Where one turn sends some rows of the set: a few examples, then the rows asked
vezav: [ 15  -9   8   8 -22  39  -2 -10  32  11   4  -2]
pebot: [ -5  10  -8 -22 -18 -16  10   6   9   9  22   0]
dori: [ 14 -12  -4   0 -11  28  13  12  34   9  16  -9]
zozap: [ 10 -15  -4  -5  17   9 -16   5  34 -13   6   7]
bonob: [ 15   0  -2  13 -25  36  -8   0  27   2  25   7]
vum: [-11  18  -7 -19 -23 -10   6   7   4  20   7   7]
det: [ -2   6 -22 -26  19   8   3  -6  23  -3  -7   8]
Luzu: [ -8  19  -8 -15 -27 -10  -4   1   3   9  22  11]
Lipib: [ -1  -3  27  -9 -16  10 -30  -6  18  13  -1 -12]
gare: [ 17 -11  -2   0 -13  30   9 -19  23  -3  14 -17]
fadop: [  9  -2 -15 -12  15  10 -17  -6  24 -18   8  18]
baz: [  7  -6  -1  -1 -16  35  13 -12  21  18 -11 -15]
palu: [ -2  -7  26 -15 -10   7 -21  -1  22  17  -3 -18]
Mol: [-10   3  21 -14 -18   4 -12  -9   9  25  -5 -15]
mape: [ 18 -12   8   6 -19  36   0 -11  34   8   6  -7]
Tol: [ -2  -7  20 -17 -10  -4  -4 -11  12  11  10 -23]
lis: [ -1  -1 -14 -19  21  11  -3   6  27   2 -16  13]
Rire: [ 15 -10  10   5 -18  38   1  -7  34  12   0  -6]
suro: [ -8  16 -20 -18   8  16 -11 -13  15   0 -12  23]
Tozag: [ -2  12 -17 -16  12  13  -4  -7  12   4 -18  25]
ruzir: [ -6  24 -10 -12 -30  -7  -2  -1   6  13  16  13]
nuge: [  2  13 -13 -16 -20 -15   8   3  11   5  25   0]
vedi: [  2  -1  -2   3   2  20 -33  -3  26  -5  -2  24]
muken: [  1   2  -8   5 -28  32   5  17  30  21  -4  13]
vub: [ -9  17 -11 -18 -21 -12  12   9  12  20   8   3]
les: [  3  -9  26 -13 -12   4 -25  -4  21   7   7 -17]
geda: [  8   5   1   8 -28  38  -6 -25  15   7   2  -3]
naf: [  8   3 -19 -21  19   4   4  -5  17  -9  -4  13]
kezet: [-14  14   5 -26 -29  -5  -7  -2   4  24   0   7]
Sobuz: [  5  10 -18 -12   9   8 -13 -16  10 -11   2  25]
bubez: [ -3  -8  -2  -6  11  16 -12  11  31  10 -22  12]
zalad: [ -2  10   6 -24 -27 -11 -13 -10   5   4  25   4]
Seruv: [ 14 -13  -8   0 -13  22  16  19  36   3  15  -3]
Teg: [  3  10 -20 -19  12   9 -12 -17  17 -15   6  17]
ribot: [ 12   0  -6   9 -31  29  -7   4  27  -3  23  15]
sudak: [ -4   9 -13  -8   6  18 -23  -5  19  -1 -13  29]
deku: [ -5   2   4 -34 -15 -15   6   2  11  12  13 -10]
Tup: [ -4   2  22 -10 -21   1 -21 -19   6   9  13 -12]
pasur: [  4   2  -3   9 -22  39   2  11  27  25  -2   7]

Luzu -> vum
vezav -> Rire
Where do these go?
Seruv -> ribot
Mol -> Tol
fadop -> sudak
dori -> bonob
geda -> baz
Teg -> suro
Lipib -> palu
vedi -> bubez
ruzir -> vub
Tozag -> naf
deku -> zalad

